Families of rows that turns and mirrors carry onto each other, the same ones carrying the whole set onto itself: the rest of each named row's family, in list order
5 families of 8 rows
J410: [-1.35  1.36 -1.22  2.07 -1.55 -1.67 -0.36 -3.00  1.97 -1.59]
J71: [-2.87 -0.88 -3.43  1.78  0.19 -1.97 -3.16  0.50  2.34  0.61]
J775: [ 1.21 -0.70 -4.56 -1.17  1.54  2.28  0.93  0.05  2.46  0.34]
J16: [-0.03  0.66 -4.53 -2.60  0.63  1.77  1.65 -1.42  0.94 -1.16]
J14: [-2.81 -0.05 -3.04  1.20 -2.45  2.23 -0.36 -3.75  0.19 -2.30]
J180: [ 1.79 -0.84 -2.65 -2.17  0.85  3.01  1.08  1.13  1.55  0.87]
J714: [-2.42 -0.74 -2.06  1.64 -1.96  3.81 -1.96 -0.29 -3.45  0.97]
J885: [-1.61  0.76 -1.09  1.62 -3.89 -0.64 -1.40 -1.27  2.62 -0.68]
J213: [-3.15 -1.72 -3.62 -0.06 -2.26  2.30 -2.35 -1.41 -3.39 -0.17]
J367: [-2.37  0.73 -1.17 -1.11 -2.54  3.68 -3.25  0.49 -2.37  1.14]
J701: [-2.67  0.59 -3.13 -1.83  3.07  1.28 -1.64  1.85 -0.02  0.57]
J395: [ 0.42 -0.71 -1.49  1.39 -4.29 -0.96 -0.75 -0.33  2.12 -1.53]
J145: [-0.12 -3.41 -2.65 -0.46 -2.10  0.60 -4.60 -0.71 -1.91  2.08]
J195: [-1.07  1.12 -1.50 -0.15  3.02  2.49 -0.58  2.00  0.69  1.26]
J498: [ 3.83  0.33 -2.77  0.33 -0.51  1.49 -0.97 -2.89  0.94  1.61]
J620: [-2.93 -0.02 -2.37 -0.29  2.82  1.58 -1.96  1.16 -1.36 -1.55]
J261: [-1.97 -0.60 -2.18  0.03 -1.95  4.32 -2.50 -1.92 -3.39  0.87]
J409: [ 0.15 -1.17 -4.14 -2.77  1.57  2.58  1.26 -1.20  1.50  0.88]
J730: [ 0.06 -1.61 -2.06  1.48 -1.87  0.08 -3.24 -0.87 -2.09  3.68]
J315: [ 1.85  0.13 -0.09  0.12 -2.13  0.35 -3.68 -0.63 -1.94  2.87]
J820: [ 0.09  1.28 -1.44  1.17 -2.99 -0.82 -1.55 -0.99  3.09 -1.93]
J248: [-2.46 -0.80 -3.62  1.39  3.70  0.24 -0.72  0.64 -0.97  0.42]
J961: [-2.83  0.40 -3.23 -0.12  2.51  1.22  0.32  2.74  0.63 -0.15]
J309: [-1.92 -1.36 -2.03 -0.30 -3.52 -1.10 -0.63 -0.82  3.39 -1.88]
J379: [ 0.00 -1.16 -0.73  0.28 -0.57 -1.43 -2.90 -0.66 -2.06  4.21]
J380: [ 1.95 -0.50 -2.57 -0.71 -0.25 -0.23 -1.68 -3.38  3.12  2.04]
J506: [-1.84  0.75 -2.98  2.08 -0.74 -0.73 -4.98  1.45  1.14  0.26]
J863: [-0.75 -1.64 -1.23  0.56 -2.27  5.01  0.75 -1.73  0.63 -1.22]
J298: [-2.98 -1.09 -0.83 -1.36 -2.94  4.07 -0.83 -0.83  0.87 -1.98]
J57: [ 2.60 -2.30 -3.15 -0.74 -1.20  0.03 -0.49 -2.68  1.35  2.77]
J285: [ 0.91  0.32 -4.84  0.13  1.66  2.29  2.00 -1.11 -0.18  0.12]
J801: [-0.97  0.29 -1.59  0.96 -2.98  3.89  0.65 -1.59 -0.05 -2.82]
J263: [-1.91  2.63 -1.47  2.33  0.73 -1.23 -1.87  0.77  1.40  1.36]
J116: [-2.03  1.62 -1.66  0.64  0.54 -1.91 -4.03  1.24  1.64 -0.07]
J793: [-3.34  0.91 -0.94  1.97  0.28 -0.99 -3.03  1.43  2.17 -0.03]
J864: [ 2.60 -2.61 -3.11 -1.68 -2.21  1.38 -2.30 -0.50  1.67  2.35]
J440: [-2.71 -0.06 -2.84  0.31 -1.37  4.02 -1.18  0.51 -2.67  2.64]
J650: [ 3.47 -2.14 -3.22 -0.67  0.17 -0.05 -1.88 -1.59  1.18  1.97]
J838: [ 0.88 -1.08 -2.84 -0.22 -1.38  0.36 -3.82 -0.70 -2.83  3.15]
J725: [-1.67 -0.29 -0.75  0.27 -3.83  2.96  0.20 -2.91 -0.39 -1.73]

Which other rows belong to the same family as J793? J775, J885, J261, J961, J650, J838, J725
Which other rows belong to the same family as J14? J410, J180, J213, J145, J195, J263, J864
Which other rows belong to the same family as J714? J701, J409, J730, J820, J57, J801, J116

